Here are some points, one per row:
[ 25 -11 -33  20  90  11 -26 -58 -24  -1 -36  15  -8   9 -25  31 -31   5
  20 -10 -25  13 -15  27  34   2 -14  46 -13  77  37  10]
[ 19 -26 -28  -8  -6 -32  60  30  32   1 -16 -12  57 -22  87  -7 -37 -66
   5 -14   5 -55 -34  49   3 -22 -28 -27 -11  53 -23 -23]
[ 39 -37  -1  -7  -2 -20   2 -15  14  11 -21   9  31 -61  45 -18 -31 -83
   8  -6  25 -51  -1  19  -1  38 -42   4 -32  61 -53 -10]
[ 56  30  -3 -46 -28 -54  28  19 -13  -1 -72  -2 -59 -50  43  24 -21   2
  66  -7 -32  -1 -29  24  56 -60   2 -48 -29  25   6 -13]
[ -7  24   9   0 -12 -45  51  22  -4  16  44 -24 -41   0   1  70 -15  83
  43  21 -46 -12 -49  20 127 -24 -49 -32  19   4  38 -24]
[ 12   1 -40 -38  31 -34 -54 -32 -43 -15  -8 -37 -50 -36  12  39  56 -72
  18 -17  39 -29 -15  30  -1 -45 -19   7 -17  61  28  40]
[-13 -33   8  15  23 -13 -33 -10  19   1 -55  13  13 -45  19  12  40 -32
  20  21  -6 -26   0 -40 -53 -30   2 -60 -43  47   2 -18]
[  9 -39 -40 -48  16  19 -74 -23   6 -26 -62  -4  22 -37   8  -7  42 -61
  46   9  10 -31 -23  79 -28  17 -20  32 -22  63 -28   1]
[  0  40 -14  -5  56   7 -79 -22 -24  -1  22   5   7 -12 -18 -12 -16 -34
  24 -43 -15 -69 -30  48  26  -2 -40   3  -6  62   5 -21]
[  2 -45 -46   1  11  20 -40 -33 -14   5 -48 -22  16 -38  18  23 -39 -15
  38 -36  -6 -21 -17 -11 -19 -30 -30   4 -41  43  -4  10]
[  8 -24 -10  -8  -7 -15  -4 -24  21   2 -20  17  -4 -73  21  -1 -48  -5
  31 -18 -17 -55 -64   2  11 -28 -47  26  23  48 -17   4]
[ -8 -78 -20  18 -50 -38  51  62 -11 -42 -55  23 -18 -72  46 -13 -69 -49
  99  -2 -26 -36 -38   9  29 -99 -13 -10 -55  58 -43 -82]
[ 51 -74 -23   3  -5 -52   4  26  23  26 -28   1  53 -82  50 -51 -29 -98
  21 -21  49 -62  -4  25 -34  25 -32  -2 -17  66 -48  -5]
[ 36 -34  26  23  12 -34 -32  -8   9 -37 -14  36 -43  -7  36   1 -18 -32
  58  22 -13 -12 -15  80 -26 -66 -22   6 -13  26 -24   3]
[ -6 -39  -2  31 -16 -32  40   3 -11 -18 -21 -34 -25   9  42  33 -31   4
 119  21   4  17  -4  16  40 -19  -1 -25 -47  32  -1  -6]
[ -1  60 -17 -28  61  22 -91 -49 -29  10  59   3 -11 -17 -25   4  47 -59
   9 -36  43 -49   3  27 -33  -5 -40  61  -3 101   8  18]
[ 13 -47 -35 -24 -17 -30 -15  -9  23 -15 -43 -28 -16 -61   8 -13  19 -73
  61 -34 -16 -72  50   0 -35  -9 -20  -8 -31  17  -7  21]
[ 18   2 -55  11   9  -2  -7 -20  -6  29 -43 -19 -28 -45  20  21  23   7
  43 -17  -7 -33 -25  19   0  10 -23  42 -41  30  -4   5]
[ 49  -1   7 -30   9 -38  25  -7  20   2  20   2 -38 -11   5  -7  45 -67
  46  -2 -50 -82  -5  11  16  16 -35  -3 -23  42 -10  10]
[ 44 -29 -45  35 -13  11  29 -13  -3 -24 -63 -47  19 -66  20   4  24  -2
  33  10  17   4 -22 -47  -8 -26  -3 -26 -28  12  -7 -13]
[ 10 -50  15  20 -16 -25  40  42  19 -18 -13  22 -80 -72  35  23 -65 -55
  99  19 -17 -27 -16  53 -18 -42 -17 -62 -72  42 -26 -50]
[ 38  33 -22 -14  35 -54   1  11   8   6 -51  54 -14  47   0  60 -12  43
  27  35 -55  42 -47  -3  40 -19 -44  35 -16  58   9  15]
[ 16  24 -22 -28  62   7 -85 -59 -25  32 -19  27  35 -27 -20  -2  43 -72
  49 -38  47 -55  18  21  -2 -17 -29  18 -25  23  -4 -12]
[ -2 -28  11  15  -5 -21 -32   8  18 -37 -30  20 -11 -20  41   3  -4 -26
  26  28  19 -11   3  29  30 -34 -16  34   3  24 -34 -34]
[ 20  21  -6 -26  45 -15  25  -6 -23  20   6  11 -44  -1  20  36  -5  51
   8  15 -70 -31 -40  42  22  10 -42  21  -5  25  22  37]
[  6  24 -77 -50 -44  11 -46 -12 -37   2 -33 -25  34 -88  46 -37  14 -94
  83 -43  45 -57   0 -39   8 -75 -32  15 -30  35 -20 -39]
[-27 -41  -4  14  28  -6 -46 -48  14   7 -77  11  13 -17 -26  12  46 -79
 -45  -7  19 -62 -19  27 -97 -19 -47  16  -1  72 -21  15]
[ 14 -65  20  53  -1 -36  15 -19  -3 -26  23  27 -19 -30   2  61 -42 -13
  50   3 -14 -39 -29  67  -8 -28 -30  -2 -64  45 -43 -26]
[ 58 -16 -27   0  25  28 -40 -24   5   8 -11 -23  44 -29   5  38 -55  17
  23  -7 -40 -26   1  14  33 -21 -19  40 -33  51  34   5]
[  1 -11  13  16  44 -16  15  17  -6  -8 -28 -13   3   1 -12  25  -9 -17
  88  -8   7 -15  -3   3  35  -1 -18  22 -42  66 -37  26]
[  0   8 -13  -4  52 -48   3   5  -7 -11  29   3 -14 -13   2  17   6 -11
  33  12 -54 -50 -33  38  33   4 -27 -16 -44  30  20  28]
[  2   2   4  53  20 -19  -4  48 -30 -18 -42 -28   4   9   6  61 -21   0
  57  13 -64  37 -20  56  56   0 -28 -19 -14  66 -21  30]
[ 35 -16   7   4  16 -49  -9  25   7 -34 -32  51 -38  30  52  23 -18   6
  60  44 -36 -18 -56  65  71 -26 -16  -4 -51  36 -30 -22]
[ -9  11 -33   1  40 -24  43  15 -21  28   6  14 -53  14 -18  58  20  61
  25  -2 -92 -26 -47  29  17 -19 -54  22   3  19 -12  33]
[ 16 -23  -7   4  30 -30   1 -11  19 -28 -20  20 -38 -50  -9  15  21 -86
  50 -16 -25 -95   8  16 -16  18 -31  14 -65  54  -6  28]
[-13  15 -35 -23  31  17 -41 -33 -12 -13  22  40   9 -40   5  11   8 -55
  34 -42  18 -42  -1  23  12 -26 -56  22 -54  51  -6  -8]
[  5 -10 -18  43  32 -33  18  17 -12   4  -6  27  -1  55  12 110   8  14
   2  57 -17  54 -77   2  29  17  -9   6 -12   4  14  23]
[ 67 -25  33   9   7   4  -2  15 -37  -4 -43  24 -32 -42  66  15 -41  -4
  25   5 -44  -4 -46  49  83  -5  -4  69   1  32 -26 -19]
[ 17  -3  16 -13   8 -21   7 -39 -19  28 -25   5  19 -54   1 -14 -34   5
  10 -20 -19 -60 -57  40 -13  10 -46  36  23  58 -18  13]
[-71   4 -23 -29  30  -3  -2 -23  -3 -19   1  12 -39  -3  34  49 -21  -2
  40  11  16 -15 -21  65  49 -48  25 -24 -15  64 -16  -8]
[  7 -26  -5  13  49 -14 -13 -19  -3   4 -59   1 -17  52  -9  51 -28 -61
 -27 -18 -44 -21  -3  16 -15  49  -6  28 -15  56  16  31]
[ 28   7 -23   1  40 -34   5   8  -2   9 -47  10 -42 -31  50  21 -70  14
  25   6 -37 -14 -40  15  -3   8 -13  57  11 -18  -7  12]
[-10 -39  38  19  36 -42 -20   4  12 -10  -8  26 -10  27   9  55  -3  19
  -8  20 -35 -19 -37 122  16   8  -7  62   6  53  -5   8]
[-23 -50  19  20 112   2 -67 -16  30  33 -41  31   4   6 -57  48  41 -48
 -63  -6  25 -72 -18   8 -82   9 -53  48 -32  89 -33  47]
[ -31   20  -12  -31   41  -19  -22  -29  -12  -32    4  -13  -51   -8
    1   18   18 -127  -22   -6   47  -37    6   65   -4   -9  -27   23
   26   51  -10   41]
[  2  -5  27  37  47 -38   8 -22   0  25  -2   4  21 -32 -17  67 -10  23
 -18 -20 -30  -6 -48  76  21  11 -41  34  30  64 -13   2]
[ -1   1   3   9  29 -11   6 -20  -5  11  28  -5  14 -19 -68  34   7  44
  -7  13  -7  20 -53  12  19  17 -60  42 -27  44  27  23]
[ 12 -31   0  20 -18 -22 -26  10 -15  -2 -77 -39  11 -43  14 -18 -32 -52
  13  10 -21  20  -3  41   4 -36 -36   7 -48   2 -85 -41]
[ -1  -6  16 -21   2  -8 -51  17  -8   9 -66 -31  -4 -44  35  26   6 -64
  13 -14  20   6 -10  40 -30 -22 -23  12 -21  36 -50 -27]
[  9 -36   2  17  48  -8 -20  13  37  13 -54  11  10 -46  31  12  15 -49
   0  19  -6 -20 -16  19 -50 -10   3 -17  14  40 -35  -2]
[ 19   7  22  36  93 -38   5  17  -3  -5  35   8 -28  88 -51 102 -25  33
 -37   3 -63  15 -36  68  63  63 -20  36 -11  68  32  43]
[  4  -7 -44  -1  18 -22 -16  -8  21  36 -10  19 -12 -26  -2 -14  11 -67
  43   1 -30 -94 -10  -3 -27  -5 -20 -16 -40  43 -13  47]
[ 45 -10   4  24 -27  -4  17   6  -4  -6 -76 -25 -18 -13  -4  28 -60 -20
  85   2  -3 -23  -3  28  58 -14 -23  -8 -34 -16 -33  19]
[-15  37  18  24 -18 -80  31  39  15   4  -5  19 -34 -10 -15  27  13  25
  13   6 -84  -3 -90  52  66 -31 -40  11  22  46   0   3]
[ 78 -50   0  11   0  -2  -4  24  -4 -22 -19   4  -7 -79  68  34 -65  -7
  34  16 -29  -4 -37  58  60  28 -12  31  16  -1 -23  11]
[ 21  50 -37 -68  31  14 -49 -28 -38 -11 -17 -16  13 -60 -21  -5   9 -67
  51 -11  49 -70   5  37  11 -42 -31  23  -2  41  11 -17]
[  9 -23 -16  23  96 -32 -58   9  17  23 -31  45  18  80 -27  36  30 -12
   9  -2  17  17 -53   2 -57   3 -61  39 -37  31  -2  74]
There is one direction along which these points spread out most. Take the direction at right angles to it along which they spread out most. Go by this last direction. How far along it is each point below, from 0 to 99? The average is 50, and the first point in the table lies past the average. One standard deviation of the points above along it is 16.
[ 58 -16 -27   0  25  28 -40 -24   5   8 -11 -23  44 -29   5  38 -55  17
  23  -7 -40 -26   1  14  33 -21 -19  40 -33  51  34   5] 52
[ 28   7 -23   1  40 -34   5   8  -2   9 -47  10 -42 -31  50  21 -70  14
  25   6 -37 -14 -40  15  -3   8 -13  57  11 -18  -7  12] 45
[  9 -36   2  17  48  -8 -20  13  37  13 -54  11  10 -46  31  12  15 -49
   0  19  -6 -20 -16  19 -50 -10   3 -17  14  40 -35  -2] 51
[  2 -45 -46   1  11  20 -40 -33 -14   5 -48 -22  16 -38  18  23 -39 -15
  38 -36  -6 -21 -17 -11 -19 -30 -30   4 -41  43  -4  10] 48
[ 25 -11 -33  20  90  11 -26 -58 -24  -1 -36  15  -8   9 -25  31 -31   5
  20 -10 -25  13 -15  27  34   2 -14  46 -13  77  37  10] 67
[-13 -33   8  15  23 -13 -33 -10  19   1 -55  13  13 -45  19  12  40 -32
  20  21  -6 -26   0 -40 -53 -30   2 -60 -43  47   2 -18] 48
[ 56  30  -3 -46 -28 -54  28  19 -13  -1 -72  -2 -59 -50  43  24 -21   2
  66  -7 -32  -1 -29  24  56 -60   2 -48 -29  25   6 -13] 23
[  9 -39 -40 -48  16  19 -74 -23   6 -26 -62  -4  22 -37   8  -7  42 -61
  46   9  10 -31 -23  79 -28  17 -20  32 -22  63 -28   1] 57
[  7 -26  -5  13  49 -14 -13 -19  -3   4 -59   1 -17  52  -9  51 -28 -61
 -27 -18 -44 -21  -3  16 -15  49  -6  28 -15  56  16  31] 68
[-15  37  18  24 -18 -80  31  39  15   4  -5  19 -34 -10 -15  27  13  25
  13   6 -84  -3 -90  52  66 -31 -40  11  22  46   0   3] 46
[ -2 -28  11  15  -5 -21 -32   8  18 -37 -30  20 -11 -20  41   3  -4 -26
  26  28  19 -11   3  29  30 -34 -16  34   3  24 -34 -34] 41
[ 21  50 -37 -68  31  14 -49 -28 -38 -11 -17 -16  13 -60 -21  -5   9 -67
  51 -11  49 -70   5  37  11 -42 -31  23  -2  41  11 -17] 55
